In the rows, zero is written as 128.
X: rows in a few groups, each row roughly a mix of its group's directions:
X (108 x 10):
[[156 155 142 170 126 117 148 151 100 128]
 [116 151 103 116 161 173 131 110 140 142]
 [136 104 153 158 102  82 121 138 120 138]
 [113 171 133 156 118 106 154 110 104 139]
 [ 85 116 108 131 123 110 100 102 115 156]
 [112 143 165 130  90  89 121 122 111 133]
 [150 155 148 159 126 135 126 179 129 131]
 [134 137 115  97 140 138 166  82 120 120]
 [149 108 165 118 103 145 140 124 170 135]
 [ 92 125 111 125 121 149  78 130 127 153]
 [108 137 117  98 116 151 143  75 124 129]
 [136 122 112  84 137 161 123 138 159 103]
 [129 118 146 155  93 105 144 121  85 141]
 [127 112 143 177 123 100 124 128 106 158]
 [150 108 149 153 138  89 127 162 114 111]
 [144 143 154 153 105  90 135 159 119 109]
 [146 166 130 151 132 156 132 172 138 135]
 [106 148 113  87 116 146 141 101 159 122]
 [128 115 132 174 162 138 106 140 126 160]
 [169  97 114 122 134 155 157 127 102 132]
 [128 143 122  93  90 139 124 163 142 103]
 [141  99 100 132 160 144 142  94 104 141]
 [140 122 125 136 173 175 121 151 117 130]
 [105 111 142 164 143 111 113  87 112 141]
 [131  93 144  97 107  87 127 131 128 103]
 [129 148  82 135 160 156 143 106 132 137]
 [177 113 148 153 130 129 134 165 124 121]
 [154  96 114 135 165 167 130 139 121 142]
 [ 97 156 109 103 128 130 136  82 141 116]
 [118 159 113 142 154 175 122 143 127 153]
 [156 121 136 165 135  91 139 151 113 105]
 [117 137  96 128  94 154 100 136 145 159]
 [123 126 109 162 183 132 109 136 142 131]
 [139  93 149 160 112  89 134 118 108 133]
 [132 121 130 108 161 148 152  94 100 101]
 [115 131 129  92  74 153 122 129 131 117]
 [160  93 154 142 121 111 134 159 103 121]
 [120 148 104 100 161 155 111 114 161 133]
 [135 114 100 141 178 163 123 123 131 144]
 [118 112 140 169 134  89 111 152 131 153]
 [105 153 123 124 133 171  89 151 127 130]
 [143 121 122 159 173 152 114 161 134 135]
 [113 167 112 138 106 114 128  85 126 151]
 [140 119 127 166 153 151 131  97 106 159]
 [102 163 140 132 131 156 107 120 128 171]
 [108 158 111  96  88 136 122 132 157 123]
 [121 128 124 118 163 176 117 161 121 143]
 [148  87 147 128 118 151  99 149 155 140]
 [165 131 115 129 136 168 146 167 137 120]
 [101 162 107 104 124 107 107 126 165 131]
 [106  99 105 103 164 111 108 117 112 109]
 [129  86 124 155 134  95 107 129 101 148]
 [112 149 113  94 135 129 149  83 131 104]
 [143 134 116  96 141 176 143 101 125 111]
 [119 119 126 109 106 151 146  75 114 146]
 [ 98 124 117 151 128  90 119 104  97 151]
 [124 138 121  89 131 130 122 156 166  93]
 [157 107 144 142 162 124 131 160 103 103]
 [127 122 142 183 121 114 130 143 103 156]
 [ 78 134 101 109 134 118 114  95 120 135]
 [160 150 143 162 136 136 134 167 105 119]
 [108 115 128  92  96  98 131 102 138 103]
 [134  90 123 112 128 101 127 142 152  83]
 [ 99 105 158 110 107  99 106 102 119 137]
 [147  75 136 150 115 110 110 134 128 153]
 [161  98 147 160 141 112 134 152 110 149]
 [141 104 154 118 132 166  97 154 152 123]
 [119 116 132 169 149 150 100 133 128 168]
 [177 120 138 147 129 143 128 172 128 118]
 [114 169 105 119 114 120 125  82 143 138]
 [135 134 116 106 160 160 122 148 165 104]
 [114 116 147  88  84 111 124 128 144 108]
 [106 150 103 120 125 127 141  73 116 142]
 [161  80 120 131 151 116 114 153 119 115]
 [156  68 139 126 141 134 130 135 106 129]
 [ 94 179 120 111 122 142 143 105 134 124]
 [130 151 107 104 150 178 130 105 134 130]
 [150 116 137 160 144 123 111 181 129 139]
 [ 99 157 107 122 136 130 107 102 128 171]
 [124 124 119 129 145 150 147  75 121 161]
 [125 163 111 121 147 184 132 139 135 128]
 [130 124 115 152 174 142 109 104 141 160]
 [170 145 149 142 132 150 142 165 129 109]
 [127 142 106 108 168 168 117 119 156 130]
 [151 129 129 155 146 111 116 182 141 138]
 [135 167 135 136 123 165 125 168 145 142]
 [117 136 118  80 108 126 129  83 115 129]
 [131 153 113  92 112 155 144  88 120 115]
 [170  93 139 146 140 130 138 162 112 118]
 [ 90 160 108 121 137 115 120  92 151 116]
 [ 96  95 149 115 129  97  98 102 128 132]
 [115 104 145 171 127 113 108 108 118 163]
 [122 161 129 153 150 145 108 166 156 132]
 [139 178 126 121 117 165 145 146 143 115]
 [102 129 173 129 112 118  96 127 117 160]
 [151  76 154 126 122 107 127 147 113 113]
 [122 149 148 109  84 112 127 155 150 104]
 [144 105 152 152  94 100 148 135 103 113]
 [134  96 156 165 143 103 113 141 102 118]
 [156 149 149 159 143 116 153 149 100 110]
 [127 141 117 105 108 129 138  68 111 134]
 [133 129 145 174 110  97 138 123 104 156]
 [ 92 140 132 149 113 100 130  94 111 158]
 [116 172 106 135 134 165 127 108 121 156]
 [111 115 145 112  79 141 105 144 115 102]
 [136 165 150 132 123 117 179 111 128 114]
 [101 148 115 105 101 119 137  81 143 130]
 [136 134 114 103 139 169 137  83 111 131]]

the one row of each list that fits no group (the others fit one group, some only roughly):
    Z731: [ 94 178 128 140 128 122 114 105 129 151]
    Z373: [ 93 132  98 105 120 106 142  86 130 133]
    Z123: [162 127 117 150 155 167 143 145 110 146]
    Z708: [156 127 145 175 125 115 125 159 101 137]
    Z801: [ 94 139 142 150 157 127  87 126 136 153]
    Z274: [144 141 100 154 167 164 139 129 118 147]
    Z187: [111 171 141 135 112 171 111 141 136 141]
    Z424: [104 146 142 100  86 121 141  96 134 111]
    Z896: [112 172 102  96 129 147 147 120 144 111]
    Z812: [ 97 152 119 129 129 131 123  79 112 158]
 | Z424
    Z472: [162  92 144 151 137 130 108 166 126 128]
    Z958: [123 166 100 106 131 166 131  98 136 131]
    Z23: [132  97 154 143 111  84 129 158 124 114]
    Z830: [150  67 131 129 147 112 114 138 128 123]
    Z739: [123  98 159 135 121  83 110 147 134 107]
    Z107: [139 123 130 155 190 133 123 145 119 121]
    Z420: [125 143 113  81 109 152 153  99 130 119]
    Z805: [146 142 120 132 155 176 136 143 152 101]
    Z863: [141 114 145 148 142  75 127 145 120  99]
    Z904: [170 130 131 112 130 149 142 161 151  98]
    Z529: [127 145 121 105 124 178 140 108  94 137]
    Z312: [116 106 112 164 164 140 109 112 117 156]
    Z85: [128 151 109  82 131 150 131 113 155 101]
 | Z312
    Z775: [128 154 128 101 118 176 125 139 162 117]
    Z317: [125 141 127 169 146 113 115 164 164 133]
    Z450: [ 96 175 129 128 108 161 117 123 136 146]
    Z516: [107 129 129 136 110 132 141  94  91 169]
    Z355: [108 174 120  99 119 155 144 115 149 116]
    Z146: [158  95 150 154 142 129 104 162 120 128]
    Z616: [124 143 113  80 141 140 149 117 149  95]
    Z522: [107 155 114  90 110 117 138 100 139  98]
    Z466: [133 152  99 119 127 175 148 109 121 153]
    Z393: [139 130 133 101 142 170 110 158 151 104]
    Z119: [145  88 160 144 101 120 123 147  98 128]
 | Z516
    Z730: [103 156 146  96  96 109 134 106 131 107]
    Z658: [141 177 138 158 119 124 161 136 109 125]
    Z80: [120 128 117 117  98 171 124 118 137 172]
    Z662: [167 137 163 160 121 132 147 157 122 127]
    Z140: [125 173 134 168 120 145 124 142 103 149]
    Z826: [168 131 157 163 130 144 130 163 125 131]
    Z646: [108 140 112 132 145 175 111 118 144 163]
    Z567: [117 113 142 168 125  99 115 148 107 163]
    Z283: [126  93 133 158 111 114  94 132 121 165]
    Z948: [129 114 135 126 114 125 141  88  83 158]
    Z848: [127 105 149 146  80 102 109 151 126 134]
    Z492: [155 118 162 171 126 125 119 156 112 141]
 | Z730
    Z764: [115 119 162 158 104  81 124 127 121 123]
    Z335: [110 141 132 170 107  83 123 130 126 150]
    Z842: [121  98 131 144 150  78 126 121  98 123]
    Z163: [144 131 159 176 126 118 124 150 100 142]
    Z469: [145  90 157 156 107 120 117 152 106 140]
    Z785: [139 136 122 131 147 136 110 188 141 106]
    Z133: [ 96 142 125 114 141 147  95 143 172 129]
    Z232: [142  91 132 120 172 140 114 153 151 116]
    Z709: [130 139 106  81 137 142 150 118 152  97]
    Z37: [119 114 145 139  86  84 128 101 121 134]
 | Z764
    Z428: [137 103 123 136 164 167 119 121 113 163]
    Z930: [107 135 112 116 134 175 125  87 127 146]
    Z917: [140 108 144 149 132  71 139 109 114 122]
    Z674: [137 139 150 151 105 166 104 156 139 151]
    Z139: [120 133 109 135 155 137 113  82 125 167]
    Z534: [124 148 124  83 111 159 135 150 132  97]
    Z65: [123 133 136 175 126  95 120 135  92 146]
    Z882: [159 121 139 134 156 104 141 161 113  94]
    Z765: [152 121 140 141 147 159 116 180 137 131]
    Z858: [103 170 127 110  98 116 118  92 125 126]
 | Z858
    Z457: [162 113 129  98 131 149 144 145 163 102]
    Z657: [144 129 130 125  97 110 160  98  86 132]
    Z617: [130 177 102 135 137 156 131 110 157 127]
    Z638: [146  81 141 142 158 116 105 151 117 121]
    Z217: [175 111 114 124 144 112 155 146 127  98]
    Z651: [ 87 149 128  93 107 130 113 101 149 133]
    Z569: [104 159  98 104 149 130 141  89 129 134]
    Z847: [130 150 130 176  98  97 137 115 122 144]
    Z715: [119 130 125 135 122 184 109 137 131 166]
    Z178: [122 129 125 159 154 119 125  94  92 160]
    Z440: [122 160 111 103 135 182 134 121 117 133]
    Z615: [ 92 137  77 101 128 128 114 109 129 132]
    Z50: [ 84 142 130  97 114 139 110  99 149 143]
 | Z569
    Z268: [114 142 133 145 121  97 135  85  92 146]
    Z844: [140 174 129 156 114  99 152 124 109 117]
    Z866: [113 167 115  94 127 135 159 104 144 109]
    Z301: [107 141 135 135 107  86 130  87 104 132]
    Z870: [113 170 110  98 121 137 160 106 141 116]
    Z727: [153 110 147 148 106  90 125 167 127 134]
    Z273: [158  87 138 114 110 106 149 135 109 100]
    Z212: [155  95 147 142 143 136  99 169 127 120]
    Z21: [139 116 129 151 157 172 116 150 120 159]
    Z941: [116 143 117 116 138 109 110 156 180 113]
    Z824: [ 94 167 118 107 119 154 121 112 152 145]
    Z783: [130  93 139 148 143  83 108 144 152 135]
    Z41: [107 106  83  90 135 128 106 115 137 123]
    Z354: [133 138 132  77 100 152 141 107 139 108]
 | Z354
    Z799: [102 146  95 109 144 161 123 102 152 140]
    Z521: [137 152 148 170 103 148 123 144 120 160]
    Z840: [129 129 100 137 163 162 134  99 113 157]
    Z246: [154 148 132 159 130  98 168 133 105 121]
    Z527: [127 108 163 129  80 128 136 127  99 147]
    Z294: [129 168 125 146 112 153 142 172 132 112]
    Z992: [108 175 125 101 122 163 135 122 148 117]
    Z967: [128 162 130 160 152 157 114 150 131 159]
    Z168: [135  82 149 132 125  79 119 135 129 122]
    Z564: [125  99 145 141 128  75 112 153 143 130]
 | Z527
    Z949: [134 117 112 160 162 148 127 108  93 152]
    Z976: [131 150 111 114 176 138 132 146 134  90]
    Z990: [161 127 125 117 146 151 133 182 126 117]
    Z149: [152 147 108 108 150 149 145 154 129  88]
    Z932: [159 100 111 111 134 160 145 159 144 110]
    Z650: [130 146 110 109 178 158 140 123 127 103]
    Z661: [159 158 159 155 116 150 142 157 128 128]
    Z358: [147 168 136 122 143 156 141 158 130  95]
    Z46: [120 101 138 151 138 148 126  88 104 160]
    Z182: [ 87 151 115 124 152 141 100 111 158 139]
 | Z949
    Z526: [114 145 111  84 124 162 129 120 160 113]
    Z277: [138  84 147 159 126  99 113 131 111 150]
    Z488: [122 143 119 131 103 125 101 181 153 132]
    Z631: [151 109 160 145 112  96 129 162 116 110]
    Z233: [132 103 142 133 125  82 119 153 159 106]
    Z700: [105 169 115 125 139 164 113 127 153 151]
    Z297: [124 157 117 126 127 177 139 106 100 148]
    Z366: [101 117  96 120 161 117 116  87 139 121]
    Z921: [144 146 130 109  95 147 161 118 113  90]
    Z908: [145  97 102 154 162 149 118 145 116 150]
    Z223: [134 141 105  80 131 140 149 125 152  97]
 | Z908
    Z427: [116 114 143 160 110 100 122 140  93 161]
    Z462: [109 145 117 157 135 107 106 101 140 169]
    Z907: [122 137 151 144 109 104 103 180 136 128]
    Z969: [100 136 113 124 161 165 104 119 147 154]
    Z231: [141 130 140 132 132  71 139 138 127  92]
    Z171: [123 136 129 162 125 148 133 121  84 167]
    Z718: [131 110 141 168 113 108 104 150 134 165]
    Z195: [118 142 113  92 131 183 134 113 127 119]
    Z176: [ 96 130  92  84 128 135 121 108 147 119]
    Z983: [112 146 119 109 112  92 147  83 139 117]
    Z346: [154 131 164 172 125 119 131 149 102 138]
    Z451: [121 156 123 104  81 106 142 112 127 104]
    Z560: [170 110 139 155 143 142 140 154  98 139]
    Z643: [114 153  83  96 123 133 147 105 146 120]
    Z597: [133  93 145  95 111 110 131 159 124  96]
 | Z907
    Z370: [135 132 125  81 110 163 139 141 119  96]
    Z945: [164  91 120 150 163 135 137 145 111 123]
    Z713: [111 148 112 130 146 165 121 101 117 169]
    Z220: [113 157 102 119 143 159 123  92 123 157]
    Z185: [139 142 143 141  77 112 151 143 110 104]
    Z581: [153 150 137 143 146 145 121 177 149 110]
    Z566: [114 116 155 122 101  86 111 143 144  99]
    Z218: [148 102 140 169 121 114 106 154 109 151]
    Z243: [121  92 138 135 138  77 105 138 146 139]
    Z557: [110 180 130 152 100 136 136 118 124 152]
    Z936: [126 144 110  89 131 126 123 126 173  96]
    Z380: [147 118 158 164 106  99 151 120 120 152]
    Z57: [160 104 161 166 134 113 131 145 105 135]
    Z883: [156 111 161 158 134 140 107 165 118 130]
    Z331: [145 149 110 118 166 149 130 169 143 113]
 | Z581
